Named moves (each a turn or a mirror), then the moves between two rows, first move first; the first pair answered:
J_678 (before => after):
[ 0.43  1.16 -2.43  0.39  0.07  1.77  1.90  2.22 -0.80 -0.95 -0.24 -0.28
  1.53  1.15  0.36  0.67 -0.35] => [ 0.10  0.57 -2.48  0.30 -0.02  1.85  2.07  2.16 -1.17 -1.04 -0.40 -0.13
  1.42  1.28  0.29  0.12 -0.80]
[-0.65 -0.99 -1.18  0.61  0.21 -0.86  0.86  0.27  1.34  1.73  1.83  0.91
  1.45  0.74  0.28 -1.07 -0.13] => [-0.62 -1.14 -1.49 -0.24 -0.50 -0.46  1.02 -0.70  1.58  1.36  1.37  0.53
  1.24  0.36  0.59 -1.84 -1.08]
[ 0.53  1.57  0.75 -1.46  0.48 -0.27  0.17 -1.15  0.82  1.00  0.23 -1.74
 -1.84 -0.90 -0.70 -0.18  1.28] => [ 0.45  1.57  0.81 -1.63  0.20 -0.25  0.16 -1.20  0.57  0.41  0.03 -1.98
 -1.73 -0.86 -0.86 -0.56  0.66]
J_192 (before => after):
[-0.39 -0.28  0.90 -2.65  0.11  0.96  1.20 -4.78  0.06 -1.66  0.83 -0.42
  0.95  0.01 -1.01 -2.76 -2.55] => [-2.98 -0.68  0.88 -0.88  1.41  1.05  2.38 -3.10  1.57 -1.17  4.25  0.34
  1.48 -0.65 -0.96 -0.25  0.61]
[ 0.00  0.21  0.18 -0.49  0.03 -0.87 -0.11 -0.43 -0.15  0.11 -0.35 -0.19
 -0.42 -0.24 -0.37  0.30 -0.16] => [-0.55 -0.05  0.04 -0.03  0.32 -0.66 -0.07  0.21 -0.27 -0.16 -0.03  0.14
 -0.26 -0.32  0.00  0.65 -0.15]
[-1.32 -1.04  0.64 -1.89 -0.66  1.84 -0.48 -1.81  0.62 -0.06 -1.36 -2.07
  1.63  0.12  1.46  0.68 -1.57] => [-0.82  0.44  0.41 -2.13  1.06  1.32 -0.48 -1.86  0.37  2.45  1.70 -1.83
  0.45 -0.84 -0.73  0.19 -0.20]
[-1.29 -0.79  0.74 -1.84 -1.30  0.73  0.40 -1.20  0.41  0.87  0.10 -0.62
  0.12 -0.31 -1.23 -1.85 -0.75] => [-2.25 -1.60  0.67 -0.92 -1.01  1.12  0.91 -0.58  1.02 -0.01  0.76 -0.60
  0.24 -0.14 -0.64 -0.77  0.15]
J_609 (before => after):
[ 0.09  0.14 -0.10  0.63  0.85 -0.07 -1.36  0.60  0.99 -1.93 -0.81  0.29
 -2.13  0.46  1.62 -0.48 -0.09] => [-1.08 -0.61 -0.40  0.12  0.64  0.73 -0.57  0.26  1.84 -1.49  1.08  0.12
 -1.30  0.34  1.37 -0.31  0.71]
[-0.32  0.89  0.02  1.51  2.90 -0.05 -0.43  0.89  0.81  1.51  2.28  0.28
 -0.74  0.28 -1.97  0.99  1.99] => [ 1.02  0.10  0.46 -1.66  1.72  0.99 -0.47 -2.12  0.05  1.57  0.79 -1.98
 -0.52  0.51 -2.42 -2.18 -1.00]
[-2.61 -0.99 -0.83  2.63 -0.04  0.96 -0.55  1.84  0.91 -1.01 -0.33  1.17
  0.90  0.96  2.53  2.10  2.23] => [-2.09 -2.10 -0.34 -2.00 -0.93  2.71 -0.49 -2.46  0.56 -1.37 -0.77 -0.99
  1.85  1.16  1.75 -1.79 -1.53]
[ 0.44 -0.09  0.10  1.19 -1.10 -1.14 -0.03 -0.22 -0.23 -2.22 -1.99  1.14
  0.09  0.96  1.23  0.49 -0.86] => [-1.69 -1.57  0.22  1.00 -0.71  0.14  1.21 -0.38  0.60 -2.39  0.81  0.94
  0.62  0.13  1.55  1.13  0.44]
Pairs:
(2 to 3 moves a pair)
[ 3.07  2.31 -0.09  0.77 -0.22 -1.87 -1.66 -0.07 -1.31  0.19 -1.79  0.01
 -0.56  0.30 -0.84 -0.63 -1.01] => [ 1.49  2.13 -0.53  2.40  0.66 -1.81 -1.31  1.72 -0.38  0.35 -0.77  0.90
 -0.40 -0.47 -0.52  1.14  1.09]
J_609, J_609, J_609
[-1.55 -0.20 -0.95  2.17  0.18 -0.47  0.70  2.58  1.58 -1.16 -0.89  0.47
  1.70  0.46  2.97  1.96  1.43] => [-2.67 -1.79 -0.55  0.84  0.04  1.23  1.52  1.04  2.09 -1.04  1.31  0.12
  2.36  0.80  2.70  1.33  1.29]
J_609, J_609, J_609
[-0.16  1.34 -0.46  1.29  1.74 -0.52 -0.23  0.61  0.69  2.56  3.11  0.71
 -2.13 -0.42 -2.53  0.12  2.10] => [ 1.52 -0.34  0.14 -1.75 -1.57  0.52 -0.69 -2.13 -0.15 -0.23 -2.11 -0.94
 -0.23  0.50 -0.85 -3.29 -3.11]
J_609, J_192, J_192
[-2.00  1.26  0.48  1.41  0.97 -0.16 -0.18  3.85  2.08  0.13  0.60  0.43
 -0.10  0.38  1.45  2.12  2.21] => [-2.23 -0.06  1.28 -3.04  0.36  1.96 -0.05  0.01  2.19  0.78  2.57 -1.65
  0.75 -0.01 -0.09 -1.14 -0.38]
J_609, J_192
[ 0.87  0.34  0.31 -1.06  0.62 -1.31 -1.12 -1.77 -0.61  0.41 -1.20  0.19
 -2.93 -0.47 -0.21 -1.55 -1.89] => [ 0.23  1.02 -0.16  1.50  1.25 -2.09 -0.98  0.36 -0.77 -0.19 -1.39  1.42
 -3.44 -0.49  0.91  0.90  0.09]
J_192, J_609, J_609
[ 1.92  1.64  0.16 -0.05 -0.34 -0.47 -0.84  0.24 -0.38  0.53 -2.95 -0.32
 -0.55  0.29 -0.60 -0.96 -0.57] => [ 1.30  1.96 -0.24  0.35  0.67 -1.16 -0.56  0.64  0.03  1.77  0.07 -0.06
 -1.55 -0.22 -1.56 -0.30  1.12]
J_192, J_192, J_192
[ 0.50 -0.67  0.50 -2.34 -0.40  1.36  0.31 -2.43 -0.49 -0.82 -0.70 -0.72
  1.51 -0.31  0.22 -1.94 -2.80] => [ 1.06  2.70  0.26  0.61  2.16 -0.99  0.07  0.39 -0.37  2.03  1.91  0.74
 -1.43 -0.64 -1.93  0.10  0.79]
J_609, J_678, J_192
[-1.32 -2.64  0.52 -3.75 -3.46  1.60  0.67 -3.50 -0.66 -1.86  0.01 -1.52
  1.80  0.55  1.03 -2.28 -3.01] => [ 0.95 -1.16  0.91 -3.96 -2.84  0.32 -0.26 -3.54 -1.22 -0.69 -1.25 -1.38
  0.77  0.80 -0.10 -3.24 -3.72]
J_609, J_609, J_192
[ 1.79 -0.07  0.88 -3.53 -0.12  0.14 -0.48 -2.83 -1.92  0.96  1.02 -1.57
  0.63 -0.95 -2.23 -2.34 -2.68] => [ 0.83 -2.02  0.41 -2.36 -1.98  0.85 -0.14 -2.04 -1.39 -1.76 -1.68 -1.10
  2.24 -0.45  0.76 -1.29 -3.44]
J_192, J_192
[-1.07 -1.49  0.07  1.40 -0.85  0.29 -0.27  0.34  0.50 -1.80 -1.31  0.80
  0.95  0.60  1.74  1.01 -0.03] => [-1.87 -1.45  0.55  0.80 -0.09  1.10  0.31  0.02  0.97 -0.62  1.62  0.42
  0.85  0.06  0.84  1.10  1.33]
J_609, J_192, J_192
[ 3.51  3.42 -1.12  1.10  0.31 -3.75 -1.23  0.46 -2.02 -0.04 -3.62  0.63
 -1.89  0.65 -1.32 -1.04 -0.86] => [-3.63 -2.97 -0.87  0.30 -0.06  1.26  1.43  0.12  0.90 -1.96  3.29  1.36
  1.94  0.36  1.62  2.50  3.01]
J_192, J_192, J_609
[ 2.36 -0.34 -0.14 -1.52 -1.38  0.41 -0.72 -2.66 -0.87 -1.31 -2.92 -1.28
  1.09  0.30  0.35 -2.59 -3.21] => [-0.94 -2.66 -0.37  0.18 -1.95  1.28  0.25 -0.60  0.29 -2.76 -2.00  0.03
  2.45  0.53  2.60  0.64 -1.37]
J_192, J_192
[ 0.80  1.64 -0.15  1.90  1.13 -1.69 -0.28  2.05 -0.20  0.44 -0.11  0.81
 -1.28 -0.14 -0.19  0.68  1.27] => [ 0.14  0.93 -0.32  2.41  0.82 -1.29 -0.63  2.50 -0.20 -0.33 -1.08  1.28
 -0.52 -0.19  1.27  1.10  1.31]
J_192, J_192, J_192
